In the rows, 128 means zero.
A state moves one step at a time under one of 6 hidden systems, and each row is a state written as 26 numbers. Each run below is a few steps of one system.
U, seq 1:
131 127 121 129 156 122 129 126 132 131 121 141 149 119 137 120 144 128
 116 129 137 127 121 116 111 134

130 135 127 136 131 107 135 121 134 122 114 135 112 146 132 131 120 118
 116 127 105 138 144 133 133 118

134 119 141 120 102 130 142 126 137 127 129 105 124 133 123 130 127 119
 135 132 153 136 119 123 128 129

133 133 120 110 148 142 117 149 112 141 132 121 127 119 127 135 138 128
 136 132 130 126 126 152 124 130

125 128 137 141 134 139 130 103 126 132 126 147 132 123 131 133 117 145
 107 125 119 119 131 130 114 143

129 125 132 122 142 109 126 123 146 106 128 135 136 140 127 114 140 120
 129 114 137 131 143 112 124 113

132 132 119 143 112 115 130 144 124 133 117 110 112 138 137 123 115 113
 127 131 121 148 110 138 123 120

135 121 125 112 120 145 140 123 134 139 117 125 126 118 115 150 141 128
 137 154 143 128 125 132 136 145

130 134 149 111 145 133 124 134 105 135 144 129 130 117 141 131 129 132
 113 112 119 110 146 139 134 132

121 125 127 142 138 136 129 102 140 124 141 139 136 147 114 111 114 148
 130 109 129 136 118 125 109 124

124 134 120 143 125 110 110 148 146 105 106 129 134 130 136 130 138 107
 126 137 139 129 137 123 110 110
Y, seq 2 (11 x 26):
143 120 143 116 150 153 150 110 157 143 140 140 127 152 125 76 137 118
 134 103 138 149 132 131 118 140

123 144 153 122 106 145 109 139 128 127 124 118 122 93 143 149 118 139
 114 141 134 74 162 140 114 131

116 124 113 122 158 110 157 114 106 158 141 112 150 130 114 109 154 142
 133 143 133 122 88 91 137 135

128 116 107 140 117 117 102 118 159 91 89 173 113 111 139 129 133 127
 127 135 100 126 162 120 138 141

140 135 150 144 94 145 162 137 119 160 173 122 139 140 140 117 101 112
 126 108 130 149 106 115 165 132

149 116 144 68 142 127 123 118 161 110 105 109 101 122 126 117 149 125
 138 122 158 117 165 147 102 128

107 152 139 170 129 147 141 136 88 174 121 121 144 115 138 145 127 130
 89 164 112 99 109 133 110 149

121 118 95 105 178 115 110 112 149 103 148 162 152 127 108 95 156 155
 162 108 125 120 136 93 142 115

127 122 130 168 46 103 126 127 127 111 107 125 103 106 156 152 85 125
 109 139 106 129 123 111 152 139

153 117 144 91 146 156 175 122 149 153 153 123 132 174 101 104 156 95
 156 115 157 175 125 134 156 131

142 151 144 118 130 131 95 156 132 126 91 120 101 84 177 136 114 122 91
 134 122 85 173 172 77 134
U, seq 3:
126 142 134 144 134 107 121 131 130 108 128 138 153 128 134 166 115 127
 105 129 143 126 134 121 113 105

120 129 123 124 134 105 146 118 133 142 111 100 108 142 123 92 144 125
 131 141 119 119 120 114 119 126

139 119 134 124 101 156 116 142 135 119 120 138 109 130 127 142 126 109
 139 126 125 146 144 158 144 138

141 127 132 114 138 128 140 128 114 144 148 123 153 103 143 139 120 142
 116 123 155 123 104 116 122 139

111 140 123 129 164 123 120 116 120 123 125 139 122 152 105 131 138 140
 128 129 101 119 147 142 120 113

126 124 150 156 92 130 130 123 153 118 119 126 127 129 144 103 116 114
 114 120 139 127 133 113 111 133

149 120 94 99 142 112 127 145 138 124 122 124 122 123 128 126 140 120
 155 131 139 154 113 130 140 122

120 132 144 143 114 134 134 129 90 141 121 120 121 126 131 169 116 128
 102 143 112 125 123 147 133 139

127 127 145 105 148 150 145 105 147 141 147 132 143 132 110 107 148 139
 139 125 146 108 143 111 129 134

128 141 125 141 134 122 94 149 127 107 134 136 120 131 146 118 102 128
 124 98 111 129 144 152 108 104

125 107 108 146 113 115 141 104 144 123 103 126 135 125 122 122 131 134
 127 145 147 146 88 101 109 144
D, seq 4, 11 rows:
134 147 116 122 143 105 141 128 120 147 115 127 110 124 139 135 123 129
 116 145 96 117 140 133 137 126

121 108 126 127 118 160 109 122 134 114 114 145 118 127 110 129 144 130
 144 131 125 132 138 144 130 148

138 120 136 118 125 119 128 141 128 118 143 112 147 124 137 124 128 120
 131 111 164 140 108 115 123 120

119 145 136 149 130 106 143 115 117 138 126 125 122 139 134 132 110 134
 102 132 104 117 131 121 124 120

129 133 113 116 144 151 124 128 143 137 125 149 125 126 114 124 145 131
 147 140 117 121 147 137 138 134

135 111 129 119 105 127 109 147 122 109 125 111 120 118 137 131 124 120
 139 116 145 141 117 139 125 128

121 127 138 149 131 122 147 110 118 139 132 128 146 134 129 131 123 133
 106 130 133 130 106 109 119 135

132 146 128 118 146 117 133 130 147 129 124 138 123 137 128 125 137 118
 128 134 115 117 162 128 137 112

124 116 126 118 114 150 109 132 112 125 135 118 111 120 120 126 120 144
 146 119 122 125 123 150 130 137

132 122 113 143 128 119 129 130 138 126 120 131 147 119 136 125 129 125
 124 134 149 142 101 111 110 132

127 139 148 130 129 116 142 131 116 131 130 131 129 140 132 147 131 112
 109 130 115 126 149 127 148 122
V, seq 5:
127 123 143 124 105 134 133 127 140 118 129 117 132 133 117 143 133 119
 134 137 154 128 133 122 131 124

129 146 124 129 126 129 125 141 138 139 124 117 112 127 135 108 122 125
 133 133 117 112 141 137 119 118

124 123 116 131 149 140 125 121 114 140 126 143 134 121 124 125 138 140
 126 132 116 127 116 131 127 146

130 116 138 129 122 113 121 130 117 106 130 132 139 123 140 141 126 122
 115 112 138 138 125 120 131 129

129 139 129 128 115 124 141 117 151 129 138 122 126 141 116 128 114 132
 139 133 136 125 135 118 131 111

125 131 119 129 123 136 124 139 128 136 108 124 113 125 125 125 143 118
 134 150 117 123 136 138 133 136

132 124 133 127 139 134 130 130 111 142 137 127 131 120 142 109 125 132
 118 111 124 130 114 130 122 142

128 122 129 129 133 125 120 113 135 108 124 141 140 125 123 149 124 139
 121 125 144 130 130 125 113 126

119 141 134 132 114 116 128 140 125 125 139 118 127 136 124 137 126 121
 134 133 122 117 141 120 149 108

131 121 111 124 130 133 134 126 144 138 120 130 117 130 123 100 140 125
 145 135 123 135 122 124 133 136

136 125 131 137 121 138 126 132 114 135 120 132 122 120 143 142 115 124
 111 126 123 141 118 147 121 144
F, seq 6, 11 rows:
138 139 119 113 146 113 131 138 136 127 137 115 145 126 127 142 126 131
 132 131 159 130 117 124 110 107

117 130 125 157 129 113 131 124 119 129 110 133 116 147 133 117 128 116
 111 130 97 139 127 129 126 128

141 128 128 109 132 156 138 133 137 143 151 140 136 131 117 128 135 123
 149 125 136 138 133 133 155 132

133 124 140 125 116 109 110 139 127 104 121 115 119 120 152 123 114 122
 115 106 134 127 136 135 109 119

112 148 126 139 141 146 134 124 119 149 136 120 134 144 101 140 128 141
 132 148 126 116 122 140 115 117

133 126 110 132 140 107 118 141 144 114 121 152 140 118 146 108 143 113
 130 122 121 133 135 104 140 127

123 114 142 135 101 141 136 120 110 126 141 115 121 149 110 143 113 129
 133 118 131 150 109 140 140 130

153 143 122 102 152 119 138 134 157 138 117 125 123 121 142 120 131 119
 125 133 144 127 144 136 108 120

103 132 144 158 116 137 112 139 91 130 132 128 125 130 134 128 127 124
 111 124 96 112 134 136 136 134

136 131 107 106 149 135 123 119 155 122 151 142 145 125 108 125 127 151
 159 122 148 127 127 119 129 113

116 114 137 157 101 104 120 138 120 102 96 117 123 137 140 134 136 101
 108 133 130 145 119 123 117 129
W, seq 7 (11 x 26):
135 147 123 130 154 103 132 120 124 124 124 165 135 120 143 163 117 134
 97 133 96 119 158 124 146 123

110 117 139 98 134 110 125 113 119 112 118 90 98 154 98 121 147 135 146
 128 126 116 142 137 123 112

126 121 110 144 120 141 110 150 144 124 130 122 154 114 131 108 136 123
 146 132 166 135 93 116 102 128

130 145 121 155 134 145 134 137 106 153 150 158 140 133 134 144 109 126
 117 124 97 142 121 138 153 132

143 125 143 106 132 104 144 107 149 108 109 132 105 150 126 143 126 115
 117 123 125 144 160 138 132 118

111 138 142 126 116 120 112 146 124 124 128 87 127 115 133 114 133 131
 129 135 147 87 132 122 101 112

132 124 103 125 164 146 128 125 113 150 134 145 152 114 121 132 138 146
 132 136 137 136 95 130 117 146

118 116 124 149 116 124 110 127 123 98 128 159 126 145 123 134 126 120
 131 111 99 150 140 128 158 125

140 142 148 117 112 120 161 124 150 141 143 98 117 155 122 115 115 113
 135 126 144 135 134 122 132 106

134 146 113 139 131 120 118 145 138 135 99 126 129 98 152 139 124 126
 110 156 134 107 129 133 94 130

118 117 143 108 156 153 116 126 85 134 140 129 129 128 114 138 146 142
 125 114 117 120 131 155 132 144
W, seq 8, 11 rows:
136 120 115 117 148 135 138 121 103 144 118 120 106 150 112 143 125 131
 130 129 116 164 103 166 122 137

126 119 154 147 110 133 106 134 147 88 121 145 142 132 139 131 127 109
 113 107 148 135 149 128 111 123

128 156 137 115 151 114 151 128 114 156 163 110 141 131 129 123 118 142
 124 125 127 103 128 112 136 107

125 121 90 131 143 114 114 116 141 111 89 142 118 126 115 142 137 138
 134 154 121 138 122 134 109 129

112 123 151 137 111 156 113 157 103 126 149 112 132 147 116 121 142 107
 142 115 131 133 128 144 143 122

161 135 117 123 144 111 148 117 156 133 135 145 139 124 151 123 101 128
 115 112 144 154 116 120 113 123

102 147 140 147 115 125 116 127 114 122 119 125 120 130 117 157 122 137
 116 150 104 91 156 134 130 115

139 112 127 88 164 123 142 130 123 133 124 109 132 136 120 115 165 117
 139 126 154 143 116 130 122 133

114 127 109 166 110 133 89 140 131 107 131 145 132 116 138 111 104 141
 134 111 113 124 118 127 113 122

139 137 143 116 132 144 168 116 125 154 155 129 139 153 105 159 126 122
 131 137 139 145 128 130 158 125

132 130 116 139 127 83 114 140 142 103 88 128 111 121 160 117 129 108
 107 130 115 131 141 122 110 121
V, seq 9:
135 131 142 110 134 119 151 113 124 131 142 135 135 134 120 160 127 131
 120 130 132 130 141 120 153 124

121 115 139 115 108 130 118 130 136 111 119 108 104 138 117 111 139 120
 146 123 131 125 144 136 129 123

127 143 113 147 134 148 123 144 125 151 135 125 130 133 127 115 117 128
 134 132 124 133 110 146 110 124

136 125 120 114 159 110 131 127 117 127 118 140 142 113 140 146 142 129
 111 132 131 131 126 123 126 136

125 122 150 126 117 121 130 113 124 111 144 129 122 146 123 131 116 131
 124 103 120 132 144 125 144 119

124 128 117 127 112 143 124 136 146 128 126 115 126 134 107 127 135 125
 156 146 148 130 120 132 124 120

136 143 117 133 140 117 129 148 120 145 115 125 117 123 151 119 125 115
 115 133 108 129 127 141 122 128

131 115 137 116 149 137 141 101 118 135 138 141 138 129 121 130 133 144
 118 117 130 132 122 125 130 145

121 121 142 130 110 123 106 137 128 95 125 123 129 130 127 147 127 121
 128 119 142 128 141 133 123 115

127 150 113 131 131 124 138 136 140 147 145 117 129 139 119 112 120 131
 147 136 124 120 124 119 134 106

134 117 111 126 137 127 128 128 127 129 99 144 117 124 132 130 147 117
 123 141 113 143 128 137 134 150
D, seq 10 (11 x 26):
127 128 125 151 131 132 119 130 121 127 110 133 108 150 133 117 115 117
 115 117 103 154 124 161 106 129

149 128 128 114 155 154 137 123 136 139 139 153 146 130 124 144 127 127
 124 121 147 152 125 147 120 137

132 128 133 115 141 100 123 129 120 109 112 107 110 145 130 139 122 123
 117 117 131 141 131 150 103 108

117 134 131 150 149 157 124 122 114 142 141 143 141 144 115 123 125 136
 121 120 118 133 119 146 112 132

154 135 105 110 151 112 126 143 144 124 123 139 124 127 142 130 125 116
 133 121 130 152 131 140 126 116

122 119 142 138 115 142 127 117 104 124 125 124 116 145 114 156 114 133
 118 124 122 144 120 156 123 135

137 132 123 122 160 130 141 124 148 139 126 131 141 140 124 107 144 120
 129 129 148 140 120 125 105 125

132 141 144 129 127 124 114 144 113 119 130 127 117 129 145 145 108 121
 111 112 114 125 150 155 123 116

126 115 107 121 156 137 130 107 118 137 128 140 131 130 109 123 135 153
 137 127 123 139 103 132 120 142

134 138 127 143 119 117 116 152 146 106 120 133 133 143 135 141 123 100
 128 127 138 148 139 136 122 104

132 125 142 118 136 142 152 116 99 159 144 116 121 137 122 130 123 136
 120 122 119 136 111 141 138 144
Y, seq 11, 11 rows:
121 148 130 166 121 142 149 101 152 147 128 158 128 146 120 120 110 133
 114 142 100 121 144 119 130 130

133 132 126 98 116 136 121 145 134 134 157 117 114 116 128 102 131 132
 164 116 120 108 146 121 165 121

136 102 133 120 106 125 135 128 120 132 99 107 119 101 148 128 138 120
 114 140 149 134 103 124 115 163

131 135 143 133 164 142 147 110 139 137 129 165 157 140 122 140 146 120
 105 133 133 132 146 125 125 136

122 151 128 134 126 109 118 127 135 128 142 124 117 118 143 102 103 146
 126 116 102 91 149 114 127 108

116 104 120 123 95 143 135 115 126 133 128 109 119 125 103 118 139 139
 158 144 136 128 103 112 148 146

148 127 126 117 134 121 131 149 137 123 108 150 135 114 150 149 150 93
 115 140 134 144 147 129 146 139

141 137 142 137 143 135 145 110 131 150 143 135 128 134 147 100 99 137
 104 102 121 134 120 134 103 134

105 124 150 111 120 143 114 114 129 113 135 117 123 127 102 133 141 148
 142 132 134 87 158 126 128 122

122 136 105 142 121 101 139 149 117 145 116 111 137 115 139 127 143 115
 128 160 127 122 103 100 140 127

147 111 105 125 140 139 129 107 154 120 119 171 123 129 127 118 125 133
 135 117 119 161 126 132 135 147
F, seq 12 (11 x 26):
123 122 123 121 137 142 136 117 145 139 114 112 117 145 106 102 148 127
 145 142 138 131 122 135 106 132

136 134 130 147 114 130 131 150 124 141 130 138 143 106 160 123 125 109
 111 131 128 128 120 115 137 142

132 131 127 114 130 123 131 109 122 124 145 132 116 136 115 150 103 153
 133 116 114 129 135 138 142 116

123 119 127 119 135 133 111 136 139 112 102 122 120 127 123 118 157 116
 134 137 138 123 142 138 108 131

119 131 137 148 126 132 138 132 108 146 147 121 150 125 133 120 125 130
 117 125 132 123 102 111 128 134

141 134 110 127 123 115 134 113 159 121 123 147 118 130 127 133 108 135
 135 131 117 137 140 123 137 119

121 116 141 117 120 133 122 144 104 123 116 111 119 131 123 144 151 111
 129 135 130 131 132 143 140 135

137 132 127 119 151 131 134 121 130 143 142 124 133 121 137 101 118 144
 124 111 134 122 116 127 105 130

117 136 131 157 107 136 117 128 140 117 116 148 130 128 127 143 121 124
 119 141 117 120 146 127 130 127

126 123 124 103 139 112 135 131 115 127 144 113 136 131 114 136 143 131
 144 129 139 126 120 113 150 118

134 117 118 140 119 124 125 122 137 124 106 125 108 131 139 103 118 124
 123 120 120 147 114 138 106 139

Name the system that made each run.
seq 13:
130 131 104 116 148 113 113 140 135 111 115 133 136 122 120 150 145 128
 139 142 139 130 132 130 124 114

130 130 116 154 124 119 130 126 112 134 127 137 124 134 140 132 101 131
 114 120 103 148 107 133 130 130
 => Y
seq 14 (2 x 26):
141 144 157 102 141 132 139 120 112 139 150 137 135 110 140 168 113 143
 102 122 128 103 158 135 141 129

102 123 133 130 144 99 137 110 115 134 120 97 118 142 122 79 149 137 124
 126 114 104 119 102 113 126
 => Y
seq 15 (2 x 26):
134 133 133 120 110 138 130 159 102 149 119 103 106 120 137 143 133 107
 129 146 118 129 127 155 144 138

137 120 140 106 137 167 142 102 124 151 150 142 138 113 115 137 124 157
 130 125 139 116 126 133 133 154
 => U
seq 16, 2 rows:
100 117 137 134 115 117 118 117 102 122 95 86 104 129 115 135 137 140
 116 150 128 104 117 139 93 135

117 131 132 150 156 148 115 143 134 129 140 163 169 122 139 95 158 113
 122 117 129 119 134 107 127 137
 => D
seq 17:
153 122 130 89 158 101 136 114 150 104 124 128 125 143 126 138 128 127
 127 107 154 153 139 136 111 109

106 136 160 159 112 144 132 139 114 145 113 107 115 151 129 106 141 100
 109 137 114 117 138 142 112 133
 => F
seq 18, 2 rows:
148 136 90 108 142 122 139 138 139 141 128 118 131 128 114 150 126 131
 153 151 151 151 101 137 127 114

114 125 135 168 111 131 105 148 101 114 112 130 124 137 140 143 119 109
 106 123 111 145 122 152 114 129
 => W
seq 19, 2 rows:
128 152 108 136 163 150 118 137 150 152 124 155 139 115 134 96 141 132
 131 140 115 105 143 131 109 132

109 115 137 154 101 123 105 136 109 94 146 148 153 124 128 149 126 126
 127 113 125 130 126 105 160 125
 => F
seq 20:
132 133 120 122 162 131 118 113 139 120 126 145 129 136 120 125 121 146
 127 116 125 130 138 144 101 120

106 135 133 146 108 123 115 135 101 124 140 115 126 128 122 141 115 139
 127 130 111 109 126 125 140 117
 => Y
seq 21 (2 x 26):
142 141 106 133 134 126 123 152 132 138 128 140 128 121 143 129 121 116
 132 131 118 140 125 137 137 123

133 128 142 122 122 134 128 119 119 125 127 122 111 137 125 148 111 133
 119 121 124 134 136 153 121 127
 => W
seq 22:
134 119 98 115 146 111 128 136 104 126 134 119 128 139 114 149 126 134
 144 126 132 163 92 139 135 117

109 143 150 151 120 145 137 128 114 145 116 123 135 132 119 155 138 120
 106 161 126 104 139 134 121 134
 => U
seq 23, 2 rows:
136 126 127 109 140 130 135 124 130 135 130 112 113 143 119 114 128 129
 138 119 131 140 123 145 117 123

129 139 135 145 127 143 119 145 132 134 122 137 134 120 145 121 129 113
 115 130 126 123 136 137 115 133
 => F
seq 24:
128 137 146 116 124 151 126 137 107 135 140 123 117 136 116 161 122 128
 129 130 120 124 145 160 144 125

140 111 134 112 138 96 130 119 132 106 113 120 132 122 145 127 133 124
 110 112 151 142 118 116 106 129
 => W
seq 25, 2 rows:
117 117 146 134 104 116 137 100 138 118 99 122 108 127 128 124 133 130
 111 142 119 110 145 114 124 142

125 125 130 109 132 145 129 139 131 146 133 116 132 110 128 99 156 126
 144 137 138 102 131 117 134 142
 => W
seq 26 (2 x 26):
134 126 101 144 125 137 113 117 146 114 131 138 123 144 113 126 93 147
 145 114 132 160 103 150 100 113

142 148 124 134 142 133 147 153 116 154 128 122 144 139 130 164 129 102
 116 150 145 153 110 148 123 120
 => D
seq 27, 2 rows:
125 117 145 115 141 131 140 105 137 128 124 130 128 135 120 111 149 130
 123 125 132 120 141 117 125 140

137 134 133 132 130 126 117 144 131 118 135 132 126 140 140 122 115 113
 126 105 125 145 135 145 123 113
 => U
seq 28 (2 x 26):
114 127 150 131 164 111 130 125 96 124 125 124 155 131 134 142 149 126
 92 124 138 119 123 121 106 129

118 134 127 149 118 133 145 100 159 137 137 141 124 149 113 89 121 136
 139 127 109 123 135 103 138 125
 => F
seq 29, 2 rows:
139 147 142 141 121 150 137 138 113 158 126 137 122 114 149 149 109 121
 99 139 110 121 137 153 128 145

119 119 136 102 166 129 125 117 121 127 152 121 142 132 117 91 149 146
 140 101 137 113 127 115 119 125
 => Y
seq 30 (2 x 26):
125 140 111 120 142 100 117 146 114 124 101 101 105 134 127 141 132 122
 127 145 118 126 128 152 109 108

129 107 149 130 105 156 146 107 129 142 110 128 115 125 126 122 138 122
 117 138 131 132 124 133 128 168
 => U
seq 31:
120 134 131 153 107 144 122 123 150 122 109 144 138 119 124 147 129 125
 119 155 138 112 142 123 115 134

139 144 114 116 146 117 149 131 125 153 156 132 136 130 131 123 121 133
 137 125 117 130 122 113 157 118
 => Y
seq 32:
123 123 127 149 104 112 152 99 129 127 118 143 109 149 117 143 114 128
 120 138 94 144 132 116 161 132

127 131 153 108 102 133 134 150 133 126 154 98 139 129 120 132 140 112
 149 130 164 116 136 113 150 111
 => U
seq 33 (2 x 26):
146 103 119 106 124 138 113 125 134 116 134 147 132 93 147 117 127 141
 137 106 140 134 120 121 136 153

116 126 132 139 112 97 128 119 123 102 128 118 140 134 119 162 118 135
 120 133 143 128 119 108 127 108
 => D
seq 34 (2 x 26):
142 125 115 85 148 126 150 123 144 154 114 111 100 127 123 93 157 123
 150 143 122 123 137 129 140 140

128 111 111 137 86 149 86 146 130 108 117 128 114 92 141 125 111 139 144
 125 131 123 116 143 118 145
 => W
seq 35:
136 144 123 109 155 102 137 125 134 127 116 129 122 134 127 148 134 126
 121 140 122 123 150 132 126 111

109 115 134 139 126 141 116 133 108 129 126 125 120 136 123 99 147 122
 133 120 108 125 126 131 136 141
 => F
seq 36 (2 x 26):
144 119 129 123 113 116 121 136 124 117 126 128 124 105 155 135 111 126
 117 115 134 135 122 128 128 136

122 135 137 123 139 136 133 109 119 134 127 122 120 138 109 147 123 146
 123 137 123 117 135 145 116 126
 => F
seq 37:
131 134 121 139 99 130 130 134 149 130 124 122 126 123 130 127 117 123
 137 142 139 126 125 120 126 123

133 132 117 120 136 112 131 137 108 135 125 121 124 122 134 150 127 128
 123 136 120 133 119 134 139 127
 => F
